In the rows, zero is written as 128.
First come named turns, each shown by rows before and after it. For each pair of rows after them, which turns, in which order, take the first row to the second? The first pair is done for you.
turn kek:
[113 116 124 153 111 141 135 105 103 122  99 121 146 123 128 154 130 103
 117 106 130 123  93 107 136 114 145 158] -> [102 116 132 152 100 135 132 103 107 124 107 116 144 128 128 153 130 100
 120 108 128 133  95 103 131 113 146 154]
[117 117 112 158 141  99 113 107 128 128 112 143 140 103 123 147 115 131
 112 127 135 141 137 159 144 171 166 117] -> [114 115 113 156 134  99 112 108 130 126 114 139 140 105 127 155 117 132
 117 130 134 145 134 158 142 175 165 117]
[158 106 143 145 143 122 139 157 128 132 124 129 139 114 128 159 113 146
 137 139 149 115 128 166 135 160 121 123] -> [143 103 153 147 126 112 133 159 137 133 136 117 138 123 133 162 116 142
 144 142 147 131 128 160 124 164 124 117]
turn Fet:
[105 113 155 148 131  95 130 127 156 153 148 120 131 130 125 106 128 137
 130 141 122 160 150 123 101 131 151 116] -> [156 115 118 150 177 121 136 123 132 141 109 157 131 101 119 123 119 144
 113 136 132 113 143 151 134 139 151 135]
[110 123 145 129 134 113 127 137 143 126 144 141 155 130 144 161 149 123
 122 151 144 125 126 161 122 132 144 124] -> [110 123 145 135 140 111 129 133 142 132 144 146 159 126 140 156 148 125
 117 148 145 126 130 161 124 132 147 124]
[108 117 155 104 141 109 173 100 146 100 127 134  82 111 105 125 125 124
 117 160 143 139 149  60 144 105 119 122] -> [128 119 138 100 156 121 174 100 136  92 112 148  79 102 106 137 122 126
 112 158 148 116 145  71 156 106 114 131]
turn Nozo:
[120 127 122  76 109 114 144 147 119 176 134 127 125 112 142  60 115 115
 142 134  88 184 173  93 100  93 128  86] -> [158 132  94  92 160 133 153 135  97 175  99 166 130  76 119  60 109 127
 114 127  97 145 169 114 130 100 141 103]
[119 123 128 138 113 104 110 127 144 121 124 120 125 125 122 162 120 121
 144 128 125 136 118 142 114 150 143 125] -> [104 136 143 124 104 119 123 115 132 137 137 101 128 136 117 129 138 115
 136 118 120 140 110 109 109 125 135 128]
[124 132 188 141 163  91 116 120 126 144 142 125 145 108 151  86 117 110
 112 124 125 155 146 155 109 122 137 136] -> [128 133 184 143 171  95 118 117 119 144 135 132 146 103 145  85 116 111
 107 122 129 149 143 157 112 121 139 138]
[141 150 123 136 113 116  84 138 128 129 112 117 135  73 127 150 126 100
 146 169 148 115 126 153 131 158 109 119] -> [119 156 143 123  89 117  92 137 130 139 133  92 135  93 130 130 138  90
 152 165 140 132 123 123 117 136  99 112]
turn lipe:
[157  95  98 155 116 134 142 181 174 103 135 134 114 133 158 186 121 122
 157 160 104  91 153 177 145 136 129 124] -> [179 119  92 137 155 170 176 172 141 130 126 145 118 117 140 115 132 121
 126 144 105  60 154 144 159  85 113 133]
[ 93 134 147 150  89 105 108 118 145 133 142 115 137 144 129 124 130 106
 117 101 132 152 123 132  95 155 137 143] -> [120 119 136 144 109  98 106 144 164 135 143 137 130 144 150 111 107 115
 126 114 139 142 158 156  97 151 113 120]
[ 90  95 171 146 117  98 120 133 138 140 157 115 115 137 112 153 116 152
 130 130 139 172 112 107 117 135 171 131] -> [122  80 158 138 143  94 121 161 154 143 159 139 108 137 131 131  93 161
 137 143 150 159 151 131 121 126 144 108]
[117 144 146 131 157 115 136 105 123 134 118 148 109  96  76  73 132 122
 108 105 129 107 122 139 127 136 166 137] -> [ 95 137 152 142 131  98 118  99 133 117 121 136 110 104  79 114 133 117
 122 108 125 127 108 148 118 164 182 142]
Pairs:
Between the rows of a pair lie two turns.
[111 110 129 154 128  82 114 122 132 121 137 145 119 107 108 128 129 130
 122 142 124 141 145 154 125 142 163 121] -> [103 129 138 141 127 105 134 110 110 138 141 133 125 109  96  87 146 127
 108 129 118 137 134 116 124 110 157 130] => Nozo then Nozo
[161 131 124 105 117 119 116 175 160 142 179 141 116 163 154  88 128 141
 162 125 126 151 181 113 118  90  61  85] -> [179 166 107  95 142 176 143 136 100 146 144 144 124 135 122  78 159 135
 124  95 121 104 129  82 147  67  71 133] => lipe then kek
[ 80 168 129 111 140 141 111 188 131 129 143 152  92  85  79 153 121 151
 108 128 126 124 122 113 105 129 153 143] -> [ 91 158 122 108 148 138 108 200 139 131 143 161  89  86  89 149 110 156
 113 134 130 121 138 127 103 129 144 131] => lipe then lipe
[148 117 128 134 220 111 147 131 139 167 102 176 161  88  75  43  95 151
  90 106 156 118 158 157 130 100 131  80] -> [135 143 109 129 182 159 136  82  88 119  65 145 166  79  52 147 139 130
  85  79 140  91  57 142 152 134 167 153] => lipe then kek
[103 159  80 143 119 115  97  87  98 133 114 150 121 154  93 159 120 149
 143 103  99 100  99 142 114 154 173 118] -> [105 140  86 133 103  95  84 115 128 130 133 146 113 174 123 163 102 149
 171 117 102 112 126 158 101 156 150  92] => lipe then Fet
[167 117  98 114 136 155 129 132 123 114 118 141 117 124 146 144 108 130
 135 134 140  91 131 148 149 115 101 129] -> [135 122 129 100 102 146 136 139 135 131 148 111 119 151 155 109 116 123
 146 136 132 123 141 117 126  93  88 111] => Fet then lipe
[166 137  85 112  93 141 200 107 105 133 180 111 113 137 133 164 123 111
 102 118 134 123 120 202 145  80 163 130] -> [150 128 102 111  77 121 195 118 124 138 200  99 112 153 143 155 117 111
 115 123 133 147 135 199 126  79 158 111] => Fet then lipe
[152 121  97  88 127 125 138 152 133 132 145 148 107 130 155 110 105 115
 146 152 149 108 167 132 145 117  79 100] -> [143 131 108  78 115 135 145 145 123 137 151 133 108 137 154  99 116 109
 144 145 143 113 159 111 141 101  75 105] => kek then Nozo
[120 149 163  89 127 127 104 148 129 138 160 131 105 158 155  82 104 129
 137 120 146 142 136 138 104 113 115 102] -> [107 171 164  96 131 151 118 115  95 143 143 124 112 139 122  81 130 122
 111 101 138 133  98 112 114 110 140 135] => kek then lipe
[138 131 148 111 128 132 135 152 138 139 137 122 125 138 144  96 122 131
 146 136 118 134 143 114 120 101 107 100] -> [164 122 125 125 155 128 128 155 139 128 117 151 123 117 139 117 108 140
 141 139 128 113 146 147 135 122 115 104] => Nozo then Nozo
[148 144  93 117 136 171 125  99 100 102  87 147 138  99 110 193 153 129
 124 115 130  94  94 141 146 157 130 168] -> [108 127 126 100  69 135 101 127 144  97 133 106 128 149 149 209 146 121
 171 133 121 145 115 134 107 162 107 132] => lipe then Nozo
[141 122 148 148 127 132 165 155 140 121 140 135 128 133 156 112 118 139
 140 153 140 129 166 145 153 116 110 118] -> [143 132 149 145 134 141 174 151 132 128 137 136 132 126 149  98 125 138
 132 147 139 122 163 137 157 106 109 125] => Nozo then Nozo
[129  97 130 155 139  90 120 144 177 140 135 134 132 112 134 113  90 135
 129 144 141 147 172 150 137 144 131 102] -> [102 121 154 137 121 112 141 127 158 161 149 103 138 125 121  68 116 125
 116 128 130 157 152  93 126 104 123 110] => Nozo then lipe
[120 125 148 133  93 143 117 124 116 133 141 105 138 142 119 104 152 119
 145 115 128 144 125 108 115 119 126 128] -> [145 127 127 125 107 166 115 121 101 118 119 116 136 130 119 129 153 121
 142 111 130 116 109 119 133 124 120 146] => Nozo then Fet
[ 90 105 161 122  79 101 111 137 162 129 165  84 127 162 159 144 131 118
 156 131 124 172 136 114 104 136 117 107] -> [181 108  92 133 175 147 128 130 119 112  92 162 124 100 138 162 114 136
 116 121 143  82 131 166 166 147 124 138] => Fet then Fet
[132  97  81 145 138 135 128 136 185 113 107 122  99 137 148 187 120 136
 145 131 142  83 125 183 135 178 118 117] -> [120 108 103 100 103 159 140 150 184 124 133  82  94 172 173 150 138 123
 160 126 131  91 124 139 117 133  76 109] => lipe then Fet
[154 114  91 132  78  99 127 123 190  86 154 119 142 131 132 163  97 130
 179 150 123 128 150 137 153 164 161 125] -> [149 122 104 159 119  81 150 111 188 125 155 141 154 109 101  94  91 140
 150 146 130 136 177 123 152 143 182 113] => Fet then kek
[141 115 113 150 137 112 106 132 128 111 113 146 126 118 135 172 114 141
 139 146 135 127 124 174 151 165 139 134] -> [ 89 137 160 129  94 114 125 119 124 142 153  94 134 149 130 110 143 130
 139 135 119 168 117 103 118 121 131 128] => kek then Nozo
[118 132 100 205 122 119 130  83 122  92  90 178 151  97 114 159 125 147
 134 111 140 105 124 154 104 159 172 114] -> [124 119  97 193 109 112 116 106 141  79  99 174 144 113 141 179 114 146
 156 121 142 107 136 169  99 166 152  99] => lipe then kek
[129 100 123 151 151 100 103 132 162 157 144 158 131 127 144 109 109 143
 128 146 138 141 173 178 149 150 155 103] -> [134 104 121 151 160 105 109 131 156 160 138 164 132 122 139 103 110 143
 122 144 138 134 174 177 153 145 154 105] => lipe then Nozo
[127 128 141 122 124 127 133 121 131 128 128 117 113 153 131 140 144 134
 136 124 129 131 122 115 124 120 128 125] -> [136 125 136 138 148 117 137 117 132 136 119 137 116 136 117 129 134 140
 122 124 135 125 134 126 132 126 140 126] => Fet then Nozo
[159 151 124 101 164 182 176 134 102 155 125 143 118 129 168  40 136 124
 120  96 134  93 169  98 139  76  71 108] -> [148  99 121 120 122 118 118 174 169 112 145 143 104 153 213 137 100 127
 177 133 142 132 198 170 119 152  72  74] => Nozo then Nozo
